One turn sends every row of this set to another row. A few are shown first. Where does it send the rows asked after them?
J325: [-0.13,+0.46,-2.33,-1.39,-0.22,+0.63,+0.37,-2.19,-1.64,-1.06,+1.63,+0.41,+0.61,+0.18,-0.48,+1.18,-1.04,+0.78,-2.18,+0.63,+0.92,+0.06,-0.35,+0.64,-2.09,-1.48,+1.45,-0.31,+0.37,+1.79,+1.04,+1.28,+0.92,-0.94,+0.51,+0.34,+0.67,-0.44,-0.79,+1.45,+1.11,+0.26,+0.54,-0.17,-0.82,-0.22,-0.04,-0.85]
J700: [-0.42,-1.72,+1.89,-0.69,-0.39,+0.08,+0.88,-0.34,-0.85,+1.19,+0.89,+1.63,+0.95,+0.58,+0.87,+0.30,-2.12,-0.58,+1.39,+1.26,-0.52,+1.50,-1.18,-0.43,+0.18,-1.38,+1.12,+0.31,-0.66,+0.19,-0.46,+0.94,-1.40,-3.25,+0.00,-0.16,+0.29,+2.20,+0.43,-0.92,-0.83,-0.26,+0.99,+0.49,-0.32,+0.03,-1.31,-0.49]
J195: [+0.55,-0.60,+0.35,-2.01,-0.79,+1.49,+1.17,+0.54,+1.21,-1.00,+2.27,-0.66,+1.12,-0.81,-0.37,+0.29,-1.63,-1.94,-1.82,+0.32,-0.72,-0.98,+0.77,-1.10,+1.84,+1.59,+0.32,-0.23,+0.01,+2.64,+3.79,+0.33,+0.23,-0.47,+1.12,+0.43,-0.49,-0.15,-0.84,-0.42,+1.42,+0.33,-2.05,-0.90,+0.21,-1.09,-0.43,+0.55]
J205: [+0.92,+0.65,+0.28,-2.35,-0.91,+1.25,-1.17,+0.16,-0.14,-1.15,+1.27,-0.15,+0.00,+0.13,-0.60,+1.36,-0.07,-0.97,-1.17,+0.37,-0.89,-1.96,-0.08,+1.02,-0.92,+0.37,+0.97,-0.88,-0.23,+1.35,+3.28,-2.14,-0.94,+2.17,-0.19,+1.78,-0.93,-0.50,-0.78,+1.85,+0.77,-0.06,+1.10,+0.35,-0.10,+0.00,-0.61,+1.02]
J685: [+0.00,-1.68,+1.26,-1.06,+0.21,+0.00,+1.05,-0.88,-0.82,+1.25,+1.17,+1.76,+0.92,+0.12,+1.17,-0.10,-1.21,-0.17,+0.76,+0.84,-1.62,-0.23,-0.96,-0.36,-0.16,-1.39,+0.89,+1.38,-0.16,+0.29,-0.58,+0.49,-1.61,-4.13,+0.48,+0.14,+0.26,+1.59,+0.71,-1.18,-1.22,-0.38,+1.56,+0.47,-0.19,+0.30,-0.60,-0.99]
J604: [-0.13,-2.83,+2.22,-1.97,-0.34,+0.56,+0.06,-0.37,-0.60,+0.67,+1.73,+1.31,+1.12,-1.03,+1.60,-0.70,-2.23,-0.29,+0.23,+0.56,-1.39,+0.10,+0.45,-0.40,+1.39,-0.24,+0.40,+1.69,-0.84,+1.38,+0.47,+0.34,-1.44,-3.01,+0.00,-0.78,+1.34,+2.35,+1.84,-0.01,-1.04,+0.09,+1.34,+0.78,+0.01,-0.65,-1.02,+0.04]
J460: [-0.65,-1.40,+0.47,-1.80,-0.91,+1.34,+1.01,+0.97,+0.69,-1.77,+3.61,+0.50,+1.38,-0.23,-0.45,+0.61,-1.96,-1.78,-1.40,+1.08,+0.19,-1.12,+1.04,-0.54,+0.37,+0.66,-0.33,-0.03,-0.87,+3.51,+3.06,-0.10,-0.35,-1.75,+1.18,-0.26,-0.54,-0.88,-0.13,+0.76,+2.35,+0.09,-1.69,-0.86,-0.40,-0.02,-0.62,+0.12]
J386: [+0.25,-1.66,+2.41,-1.31,-0.61,+0.36,+0.59,+1.35,-0.43,+1.45,+0.89,+1.08,+1.91,-0.65,+1.35,-0.48,-1.33,-0.01,+0.83,+1.44,-1.46,+1.09,-0.12,-0.22,-1.15,-1.38,+1.21,-0.78,+0.12,+1.00,-0.64,-0.72,-2.61,-2.49,+0.88,+0.41,-0.17,+2.86,+1.01,+0.29,-1.18,+0.40,+1.42,-0.28,-0.57,+0.04,-0.85,-0.47]
J596: [-0.48,-2.60,+2.16,-1.56,-1.21,+0.81,+0.43,+0.29,-0.76,+0.41,+1.54,+1.16,+1.77,-0.88,+1.37,-0.75,-3.00,-0.43,+1.05,+1.48,-1.47,+1.69,-0.12,-0.19,+0.59,-0.10,+0.62,+0.72,-0.60,+1.39,+0.23,+0.48,-1.68,-1.61,+0.23,-0.54,+0.92,+2.73,+1.77,+0.65,-1.25,+0.02,+0.99,+0.64,-0.03,-0.24,-1.05,+0.40]
J451: [+0.54,+0.82,-1.86,-1.75,-0.04,+0.92,+0.68,-1.62,-1.30,-0.53,+0.63,-0.81,+0.22,+0.38,-0.09,+1.75,-0.38,-0.24,-3.23,+0.27,-0.04,+0.06,-0.67,+0.16,-0.98,-0.47,+1.88,+0.00,+1.30,+1.56,+1.75,+1.20,+1.41,-0.55,+0.51,+0.63,+0.48,-0.07,-1.53,-0.47,-0.19,+0.78,-0.44,-0.59,-0.29,-0.51,-0.11,+0.16]
J53: [+0.50,+0.85,-1.24,-1.64,-0.26,+0.38,+0.83,-1.86,-0.95,-1.35,+0.71,-0.21,+0.22,+1.11,-0.35,+2.54,-0.21,+0.17,-3.05,+0.96,-0.27,-0.52,-0.53,+1.14,-1.26,-0.52,+1.60,-0.78,+0.56,+2.20,+2.74,+0.12,+0.23,-0.71,+1.03,+0.95,-0.09,-0.37,-1.49,+1.11,+1.44,+1.15,+0.27,-0.37,-0.54,-0.90,+0.17,-0.18]
J783: [+0.76,-1.61,+1.62,-1.89,-0.60,-0.12,+0.13,+0.63,-0.05,+1.56,+1.32,+1.45,+1.84,-0.92,+1.53,-1.25,-1.00,-0.17,+0.37,+0.37,-2.47,-0.21,+0.65,-0.25,-0.39,-1.08,+0.92,-0.04,-0.10,+1.19,-0.59,-1.19,-2.50,-2.61,-0.05,+0.23,+0.51,+2.55,+1.66,+0.25,-1.28,+0.29,+1.80,-0.27,-0.22,+0.18,-0.44,-0.90]
J483: [+0.50,+0.72,+0.66,-2.64,-0.47,+1.62,-1.19,+0.49,-0.32,+0.13,+1.42,+0.26,-0.10,-0.26,-0.61,+0.63,-0.12,-0.24,+0.00,-0.05,+0.34,-1.79,+1.09,+0.45,-1.50,-1.26,+0.38,-1.06,-1.48,+1.13,+2.29,-2.39,-1.69,+1.49,-0.30,+0.95,-1.39,-0.38,-0.43,+1.27,+0.82,-1.75,+1.05,-0.28,+0.19,+0.05,-1.06,+0.54]
J118: [+0.31,-0.49,+0.30,-1.35,-0.79,+0.85,+1.16,-0.36,+1.15,-2.10,+2.73,+0.20,+0.88,+0.60,-0.80,+1.24,-1.48,-1.92,-1.55,+0.64,+0.01,-1.32,+0.42,+0.09,+1.04,+1.55,+0.07,-0.46,-0.54,+2.87,+4.16,-0.54,-0.02,-0.56,+0.42,+0.73,-0.74,-0.19,-1.55,+0.49,+2.48,+0.52,-0.75,+0.06,-0.05,-1.18,-0.66,+0.46]
J160: [+1.16,+0.91,+0.41,-2.30,-0.43,+1.73,-1.13,+0.51,-0.36,+0.60,+0.82,-0.89,-0.45,-0.73,-0.54,+0.36,+0.35,-0.38,-0.93,-0.17,-0.86,-1.90,+0.41,-0.38,-0.83,+0.36,+1.32,-1.10,+0.29,+0.90,+2.61,-1.97,-0.69,+1.94,-0.39,+1.84,-1.37,+0.33,-1.21,+0.10,+0.02,-0.55,+0.15,-0.18,+0.37,+0.52,-1.10,+0.65]

J118 moves to J205
J604 moves to J783
J195 moves to J160
Now find these:
J325 moves to J460
J386 moves to J700

